In the rows, zero is written as 128.
Each row of Y is roughly a mix of the hidden directions of one of 3 groups.
Y:
[[127 154 128 121 176 138  93 146 110 155  84]
 [171 143 102 147 152 112  88 133 111 164 109]
 [137  98 101 132 114 118 149 182 158 122  91]
 [106 137 100 109 188 131 109 143 126 155  98]
 [100 110 126 135 119 149 113 180 124 167  90]
 [107 140  99 112 182 133 107 146 129 161  96]
 [109 150 133 137 110 147 156 158 101 117 187]
 [109 154 124 120 149 152 151  95  98 115 181]
 [114  95 127 157 116  65 124 153 103 122 137]
 [119  95 122 175 148 126 125 144 161 118 175]
 [136 148 141 143 153 134 137  80  70 138 141]
 [153 134 125 115 118 118 136  57 109 101 144]
 [154 107 143  95 111 146 123 145 151  84  86]
 [138  91 118 131  89  98 157 118 153 114 170]
 [133 149 122 153 164 114 102 138 117 185 100]
 [110 121 114 142  79 113 138 134 127 174 173]
 [149  80 166 146  99 114 127 144 158 125  98]
 [127  97  98 133 116  78 177 115 133 127 147]
 [ 96 121 152 179  99 106 132 116 129 165 151]
 [155 120 140  94 124 152 114 142 151  87  81]
 [112 131 126 148 128 174 141 182 104 150 152]
 [121 157 152 119 158 143 118  67 104 136 148]
 [109 155 145 136 137 127 119  81 101 150 179]
 [ 95 119 129 136 145 147 132 201 126 148 126]
 [137 100 140 133  69 121 130 127 129  88 165]
 [155 167 114 138 133 144 146 109 116 111 189]
 [113  89 105 166 121 103 136 171 155 128 150]
 [115 161 122 110  84 122 136 103 101 171 155]
 [124 128 118 163 162  87 110 139 127 181 120]
 [127 110 104 123  75 118 134 179 161 136 125]
 [147 157 150 106 166 153 117  92 106 104  98]
 [129  89 127 116 108 118 104  97 133 132  66]
 [103 155 130 140 128 153 153 161 116 123 188]
 [124 104 115 148  77 124 126 160 152 142 172]
 [167 120 134 152 115 110  94 144 167 161 157]
 [111 116 113 113 156  81 144 154 114 160  89]
 [141 151 137  75 122 137 115 116 117 108  72]
 [133 155 121 149 165 116 115 138 122 188  97]
 [ 77 121 152 150 127 133 159 116 154 106 168]
 [105 130 105 176 148 102 135 123 102 162 162]
 [142 106 125 146 179 134 122 153 147  90  89]
 [149 116 150  89  92 147 124 151 163  93 112]
 [ 89 161  96 111 160 159 128 122  94 144 145]
 [135  86 165 141  99 111 122 153 153 138  87]
 [136 180  96 140 164 139 118 152 150 146 154]
 [128 118 111 100 157  89 133 162 116 155  83]
 [133 137 153 134 183 144  97  91 109 100 124]
 [113 106 105 104 138  79 172 143 115 140 100]
 [159 120 132 132  86 133 147  93 102  91 160]
 [174 154 120 134 146 161  79 118 141 152 127]
 [ 94 113 115 123 136 141 108 173 120 163  82]
 [106 112 106 152  91 104 138 151 141 163 170]
 [128 103 141 149  89 134 128 195 133 138 115]
 [111 141 147 142  99 143 158 156 110 113 185]
 [153 147 128 185 123 107 104 133 121 175 135]
 [132  93  96 141 112 114 148 181 156 128 101]
 [110  91 118 153 121  66 136 142 103 114 140]
 [110 124 124 104 183 111 111  97 143 143  88]
 [119 101 114 127  99 120 106 179 179 122 126]
 [107 134 109 152  97 111 139 124 114 174 178]
 [ 93 130 115 138 127 169 133 186 104 148 139]
 [149 115 163 141  85 123 154 101 124  97 164]
 [154 143 129 120 142 104 141  78 138  86 164]
 [149  94 155 137  67 108 123 124 135 124  97]
 [149 123 153 132 102 119 152  81 126  89 166]
 [137 107 104 133  69 122 172 151 134 145 143]
 [108 124 157  96 113 174 116 128 136  77 139]
 [124 124 110  75 162 120 141 152 114 119  82]
 [121  98 113 144  83 117 126 173 162 134 157]
 [134 165 130 149 113 125 145 171 138 119 184]
 [120 142 112 152 105 174 131 180 112 149 149]
 [116 151 105 142 140 180 137 161 101 144 163]
 [175 147 111 105 145 135  95 150 110 146  86]
 [114 142 108  99 177 121 118  72 125 127 114]
 [154 148 131 132 119 183 106  94 150 110 158]
 [134 127 170 124 113 145  90 158 176 146 146]
 [135 108 144 141  90 105 118 185 147 140  98]
 [129 102 144 149  99 139 131 197 126 145 115]
 [117  96 116 178 137 113 136 159 152 127 171]
 [137 122 101 113  67 120 161 161 134 146 114]
 [151 152 128 123 118 186 128  90 158 119 152]
 [107 137 144 168 171 109  88 153 125 156 124]
 [120 156 138 102 177 122 113 107 112 121  78]
 [144 101 138 117 155 138 118 149 159  83  83]
 [103 117 128 132 143 130 123 204 137 148 110]
 [127 118 138 112  91 157 147 114 134  69 156]
 [150 146 132 168 122 118  95 128 125 190 122]
 [148  98 139 137  99 106 105 137 173 145 170]
 [147 144 144 106 173 151 116 116 132  95  81]
 [155 132 116  78  99 160 154 118 119  93 112]
 [124 104 120 150  82 128 137 150 153 144 181]
 [114 125 137  88 131 170 142 119 149  73 141]
 [117 154 116 146 117 120 148  96  90 166 171]
 [126 177  90 132 172 136 118 150 149 137 152]
 [101 156 111 109 175 144 136  86 111 124 156]
 [127 155 126 125 181 133 102 148 123 166  89]
 [131  93 103 139  99 113 142 185 156 128 113]
 [130 128 137  79  63 131 132 139 153 121 129]
 [146 100 124 116 121 105 101 103 140 136  64]
 [133 130 130 179 113  89 115 133 111 180 127]
 [123 130 153 146 184 138  90  99 124 101 144]
 [128 116  98 177 178 113 135 155 120 130 106]
 [134  90 104 136  89 113 134 181 151 115 116]
 [158 145 137 136 109 125 149  88 127  94 179]
 [113 134 123 169 129 121 126 110 106 159 190]
 [169 160 118 140 154 159  79 119 131 149 122]
 [132 150 150 128 175 137 115  80  88 113 123]
 [105 130 166 100 129 175 118 138 162  96 142]
 [131 101 134 136  73 120 147 116 135  91 169]
 [127 109 102 138  77 121 146 171 159 146 148]
 [142 137 129 175 114 103 110 125 122 191 126]
 [108 155 121 158 172 118 117  96  93 155 147]]
One row of each group comes first, with its name. Which group is each row after those in?
[131 135 139 108 105 179 133 108 133  74 148] -> G
[104  97 150 147 106 148 122 176 140 158  98] -> B
[127  89 145 131 135 127  93 165 172  93 124] -> U

[163 100 159 131  99  83 128 114 154 104 110] -> B
[142 156 102 123 185 137 114 118 125 163  96] -> G
[118 140  89 123 173 139 101 158 140 158  95] -> B
[111  89 161 116  90 124 146  93  95 106 124] -> B
[121  90 110 168 117 113 144 163 156 122 167] -> U
[126 111 144 133 100 143 162 144  88  95 172] -> B
[106 140 145 135 111 146 162 149  98 114 186] -> B
[117 123 130 161 137 131 144  89 116 145 192] -> U
[157 134 144 111 166 153 123 129 133  87  79] -> U
[142  85 161 133 102  92 124 133 160 116  92] -> B
[148 139 136 114 146 102 147  76 125  89 163] -> B
